Look-ups in named tables: a row name and a column name give one cell, copied from the table.

Tarus.csv
,Rakizo,Zeferi
Tavis,37,176
Fek,57,174
Fam,101,123
Pifa,207,160
Zem,73,171
Vepumi,185,21

What is the Zeferi of Zem in Tarus? 171
What is the Zeferi of Fek in Tarus? 174
What is the Rakizo of Zem in Tarus? 73
What is the Rakizo of Vepumi in Tarus? 185
What is the Zeferi of Fam in Tarus? 123
What is the Zeferi of Pifa in Tarus? 160
What is the Rakizo of Pifa in Tarus? 207
What is the Rakizo of Tavis in Tarus? 37
What is the Zeferi of Tavis in Tarus? 176
What is the Zeferi of Vepumi in Tarus? 21
What is the Rakizo of Fam in Tarus? 101
What is the Rakizo of Fek in Tarus? 57

Devid.tsv
	Per	Fef	Rano	Gok	Momimi	Vutibur	Zaf
Bikoni	-19.9	43.0	24.5	-5.2	-7.1	28.8	29.0
Gotov	15.2	46.1	29.1	-49.6	42.7	-57.3	-59.3
Vib	-55.2	-7.1	36.3	-12.9	-44.1	-62.4	-43.5
Pel	-19.0	43.5	7.4	-47.9	-45.4	-44.9	28.7
Pas	9.8	-21.0	-10.4	42.2	-2.0	-2.1	-59.8
Dudoz	20.8	32.9	-33.0	-21.9	-32.8	-14.7	-44.9
Fol	14.0	-13.2	-0.2	-60.4	50.8	-1.5	34.0

What is the Gok of Bikoni in Devid?
-5.2
What is the Gok of Pel in Devid?
-47.9
What is the Per of Dudoz in Devid?
20.8
What is the Fef of Gotov in Devid?
46.1
What is the Zaf of Dudoz in Devid?
-44.9
What is the Rano of Fol in Devid?
-0.2
What is the Momimi of Fol in Devid?
50.8
What is the Vutibur of Dudoz in Devid?
-14.7
What is the Rano of Dudoz in Devid?
-33.0
What is the Momimi of Pas in Devid?
-2.0
What is the Gok of Pas in Devid?
42.2
What is the Vutibur of Pas in Devid?
-2.1
What is the Vutibur of Vib in Devid?
-62.4
What is the Zaf of Vib in Devid?
-43.5
What is the Per of Pel in Devid?
-19.0
What is the Momimi of Gotov in Devid?
42.7
What is the Zaf of Pel in Devid?
28.7
What is the Momimi of Dudoz in Devid?
-32.8

Table Bamavab
fields: Guva, Muvula
Bekug: [-3, -22]
Zun: [-11, -74]
Bagali: [40, 53]
Sop: [-34, -29]
Sof: [66, -40]
Mor: [-5, -51]
Tonag: [-38, 16]

Bekug, Muvula: -22
Mor, Guva: -5
Bagali, Guva: 40
Sop, Guva: -34
Sop, Muvula: -29
Zun, Muvula: -74
Bagali, Muvula: 53
Tonag, Guva: -38
Mor, Muvula: -51
Zun, Guva: -11
Tonag, Muvula: 16
Bekug, Guva: -3
Sof, Guva: 66
Sof, Muvula: -40
Row with the largest Guva: Sof

Sis.tsv
	Zan	Zus	Lal	Meros	Nof	Ragebo	Pepur
Neb	59	61	58	46	59	68	51
Bipas	63	86	59	45	52	59	40
Gitikir	65	62	64	62	51	64	74
Rukebeb	65	56	57	56	60	71	68
Zel	52	66	63	54	48	55	56
Dese	49	50	60	73	63	51	83
Fetelig	48	63	55	57	55	59	47
Babibad	63	55	40	83	66	66	91
Kug	58	55	47	63	58	67	64
Fazonag	76	68	73	37	68	53	14

What is the Lal of Fetelig in Sis? 55
What is the Nof of Babibad in Sis? 66
What is the Meros of Babibad in Sis? 83
What is the Zan of Rukebeb in Sis? 65
What is the Zan of Dese in Sis? 49
What is the Ragebo of Neb in Sis? 68
What is the Pepur of Gitikir in Sis? 74
What is the Pepur of Fazonag in Sis? 14
What is the Lal of Neb in Sis? 58
What is the Zus of Dese in Sis? 50
What is the Nof of Fetelig in Sis? 55
What is the Ragebo of Dese in Sis? 51
What is the Pepur of Fetelig in Sis? 47
What is the Zus of Fetelig in Sis? 63
Row with the largest Nof: Fazonag

Koz:
,Fedodo,Siten,Vavot,Bes,Parinu
Ragafu,149,172,165,238,116
Vevet,20,89,100,80,42
Nir,53,195,60,215,72
Tofe,90,161,54,183,63

Nir, Siten -> 195
Vevet, Parinu -> 42
Tofe, Fedodo -> 90
Ragafu, Fedodo -> 149
Nir, Vavot -> 60
Tofe, Siten -> 161
Vevet, Siten -> 89
Tofe, Parinu -> 63
Vevet, Fedodo -> 20
Vevet, Bes -> 80
Nir, Fedodo -> 53
Tofe, Vavot -> 54
Ragafu, Parinu -> 116
Ragafu, Siten -> 172
Tofe, Bes -> 183
Nir, Bes -> 215
Nir, Parinu -> 72
Ragafu, Bes -> 238

Nuzale =
,Garig,Kup,Dasu,Dakasa
Kovudi,0.40,0.42,0.56,0.40
Kuri,0.19,0.46,0.49,0.36
Ginik,0.81,0.59,0.49,0.65

What is the Dasu of Kuri in Nuzale?
0.49
What is the Garig of Ginik in Nuzale?
0.81
What is the Garig of Kovudi in Nuzale?
0.40
What is the Dakasa of Kovudi in Nuzale?
0.40
What is the Kup of Kovudi in Nuzale?
0.42
What is the Garig of Kuri in Nuzale?
0.19

Table Guk
	Lupeni	Fito	Mub	Vos	Dev
Fafu	39.133	32.319	48.227	48.117	36.456
Vozigiv	52.036	56.962	75.084	23.562	30.639
Niz	38.447	41.404	56.726	26.959	33.801
Tomu	31.277	53.589	48.331	49.955	18.901
Kofo	22.112	46.025	53.046	58.351	27.379
Bir	36.682	41.683	34.272	10.531	45.959
Pim	29.074	51.279	45.928	43.154	21.909
Lifa	60.612	34.522	44.187	45.618	19.586

What is the Mub of Niz in Guk?
56.726
What is the Fito of Niz in Guk?
41.404
What is the Fito of Fafu in Guk?
32.319
What is the Fito of Pim in Guk?
51.279
What is the Dev of Fafu in Guk?
36.456
What is the Dev of Niz in Guk?
33.801
What is the Lupeni of Pim in Guk?
29.074
What is the Lupeni of Bir in Guk?
36.682
What is the Vos of Pim in Guk?
43.154
What is the Lupeni of Vozigiv in Guk?
52.036
What is the Vos of Niz in Guk?
26.959
What is the Vos of Kofo in Guk?
58.351

